rotation ticks, each row followed by its count of ticks:
The counts run from 0 to 358.
24, 8, 30, -8, 5, 6, -16, -5, 5, -6, 15, 1, -7, -46, 18, 11, -7, 23, -3, 12, 19, -6, -13, 7, 35, -25, 49, 24, -6, 20, 4, -30, -11, -14, -14	275
25, -4, -19, 29, 20, -11, -5, -9, 4, -22, 10, 30, 6, -5, 9, -1, -20, 32, -23, 12, 29, -14, -9, 18, 17, -10, 30, -2, 20, -32, -20, -44, -24, -16, 4	289
29, 3, 18, 0, 1, -24, -5, 1, -29, -11, 22, 2, -5, -8, 16, 38, 7, 20, 9, -7, -13, -7, -13, 48, 13, -7, 48, 14, -1, 4, -9, -38, -24, -15, 5	64
28, -2, 3, 45, 26, 12, -13, 12, -7, -17, 4, 9, -1, -37, 13, 12, -22, 23, -4, 6, 27, -28, -19, 16, 16, -18, 8, 19, 1, 2, -21, -43, -10, -8, 20	210
38, 10, 18, 9, 2, -15, -28, -21, 2, 13, 13, 28, -26, -17, -4, 12, -8, 17, -25, -12, 26, 0, -6, 29, 33, -10, 38, 9, 0, 12, -21, -11, -5, -34, -7	358
44, -5, 5, 12, 16, -4, 2, 10, -4, -25, 1, 14, 5, -24, -15, 15, -28, 30, -10, -19, 8, 4, -31, 46, 20, 4, 6, 9, 20, 13, -22, -31, -4, -25, 25	4
34, 8, -2, 20, -6, -28, -19, -13, -4, -25, -5, 30, -11, -18, 26, 25, -46, 27, -9, 8, 19, -4, -11, 16, 13, -5, 17, 19, 18, 1, -16, -28, -14, -26, 14	148
13, 3, 4, 10, 41, 12, -7, 5, -9, -8, 30, -7, -1, -43, 16, 5, -3, 40, -7, 9, 19, -12, -9, 24, 19, -15, 27, 8, -27, -8, -2, -34, -34, 2, 21	253
23, -1, 16, -2, 14, 3, 4, 18, -23, -22, 24, -9, 15, -29, -7, 18, -10, 39, -6, -6, -7, -1, -22, 44, 20, 7, 32, 8, 13, 4, 0, -44, -21, -7, 20	44
22, 7, 10, 6, 12, 4, -26, -29, -4, 9, 12, 6, -12, -39, -13, -8, -30, 32, -31, -5, 17, 3, -14, 24, 33, 11, 22, 9, 5, 0, -9, -33, -22, -32, -17	337
37, 2, 18, 9, 13, -2, -1, 13, 2, 5, 10, 16, -9, -24, -13, 21, 1, 24, -19, -5, 14, -8, -24, 26, 52, -30, 31, 20, 32, 26, -9, -24, 7, -20, 4	280
19, 2, -13, 30, 31, 1, -1, 14, 2, -25, 17, 26, -4, -19, 13, 5, -23, 26, -16, 17, 45, -16, -20, 18, 30, -18, 23, -1, 25, -12, -17, -31, -15, -8, 9	330
27, 1, 0, 17, 19, 3, -17, -34, 12, -3, -2, 13, 6, -37, 10, -8, -24, 41, -30, 6, 23, -22, -2, 3, 20, -6, 22, 16, 0, -16, -14, -42, -21, -23, -5	292
20, -11, -3, 13, 32, 6, -26, -21, 11, -31, 4, 19, -4, -36, 16, 6, -29, 23, -1, 4, 33, 2, -15, 17, 18, 0, 19, -4, -1, -6, -13, -33, -37, -29, -9	172
15, 5, -1, 0, 33, 3, -13, -18, -8, 6, 23, -3, -1, -35, 11, -3, -4, 49, -27, 2, 17, -6, 3, 19, 20, -9, 36, -2, -21, -19, -4, -39, -47, -6, 1	294
39, -10, 6, 10, 31, -3, -4, 22, -4, -3, 24, 22, -6, -4, -17, 22, 5, 18, -14, -15, 20, 4, -17, 41, 35, -17, 42, -14, 26, 7, -20, -12, -14, -18, 9	121
39, 0, 14, 18, 5, -15, -1, 17, -5, -21, 2, 19, -11, -7, 6, 40, -11, 10, 4, 0, 6, -10, -37, 30, 31, -18, 23, 23, 32, 24, -13, -28, 1, -19, 10	25
42, 3, 3, 8, -2, -29, -16, -23, -7, 1, -4, 26, -24, -9, -4, 31, -22, 29, -17, -15, 1, -5, -18, 37, 19, 2, 17, 18, 16, 11, -20, -29, -16, -38, 7	103
38, -9, 3, 1, -7, -5, -8, -5, -1, -32, 3, 8, 27, -19, 9, 6, -18, 41, -8, -4, -1, -1, -9, 36, -1, 10, 33, 13, 13, -9, -20, -54, -18, -26, 9	246
21, -3, 16, -14, 21, 4, -6, -14, -2, 16, 24, 5, 11, -20, -17, 3, 10, 38, -32, -11, 3, -5, -4, 29, 39, -15, 56, -3, 6, -10, -5, -35, -25, -9, -9	39
20, 4, -6, 45, 42, 8, -8, 15, -11, -12, 23, 14, -7, -28, 17, 10, -14, 25, -2, 12, 37, -20, -19, 24, 18, -20, 12, 1, -4, -6, -20, -32, -23, 2, 23	211
10, 4, 26, -8, 17, 2, -16, -9, -5, -9, 25, 5, -7, -36, 27, 19, -2, 30, 7, 13, 13, -9, -2, 2, 29, -32, 58, 14, -14, 5, 8, -30, -30, -7, -11	274
19, 5, -1, 28, 55, 7, -7, -4, 9, -3, 15, 27, -30, -18, -2, 3, -5, 17, -16, 1, 41, -6, -30, 28, 29, -12, 18, -2, -5, -2, -18, -20, -26, -15, -4	215
17, 6, 5, 9, 20, -2, -12, -25, -17, 21, 20, 4, -26, -19, -8, 11, 5, 23, -28, -3, 3, -9, -19, 28, 36, -8, 35, 11, -3, -4, -4, -34, -37, -12, -29	178
34, -4, -14, 41, 18, -11, -16, -15, -8, -8, -1, 27, -11, -17, 11, 12, -31, 27, -17, 3, 24, -20, -12, 25, 6, 0, 2, 12, 6, -16, -25, -39, -30, -21, 11	9
34, 2, 4, -8, 27, -29, -9, -17, -11, -2, 7, 22, -21, -3, -9, 32, -10, 34, -11, -20, 1, 16, -13, 40, 25, -6, 30, -15, 2, 13, -4, -15, -35, -25, 11	101
34, -5, -4, 29, 24, 2, 5, 20, -11, -11, 13, 10, 11, -13, 7, 21, 7, 31, -7, 2, 3, -27, -17, 34, 11, -17, 27, 13, 7, -9, -19, -47, -19, 3, 23	207
36, 14, 9, 5, 18, -17, -11, -38, 11, 7, 0, 17, -29, -19, -8, 9, -4, 31, -22, -11, 18, -1, -27, 32, 24, -7, 22, 6, -10, 5, -14, -25, -17, -38, -16	58
30, 4, 14, -6, 11, 7, -18, -30, 19, 2, 5, 12, 3, -34, -2, -5, -5, 42, -28, -5, 15, 2, -11, 13, 33, -10, 45, 11, 8, -1, -14, -34, -10, -27, -20	37
23, 7, -2, 22, 25, -22, 6, 12, -32, -9, 13, 6, -12, -14, 23, 34, -11, 27, 1, 11, 0, -20, -20, 28, 14, -22, 17, 22, -5, -1, 1, -44, -28, 7, 26	347
43, -10, 5, 35, 12, 5, -7, 24, -4, -13, 5, 17, 2, -15, -12, 23, -6, 22, -9, -11, 12, -21, -24, 37, 23, -14, 13, 16, 30, 9, -26, -36, -4, -15, 22	165
39, 6, 18, 0, 18, -5, 7, -8, -6, -3, -1, -10, -11, -37, -19, 13, -1, 32, -11, -14, 2, -5, -37, 45, 32, -4, 9, 25, -2, 26, -7, -38, -7, -19, 7	300
32, -13, 10, 5, 19, -8, -25, -4, -20, -9, 9, 10, -18, -22, -11, 39, -18, 23, 6, -29, 2, 11, -21, 44, 21, 0, 13, -4, 9, 22, -11, -20, -35, -30, 12	262
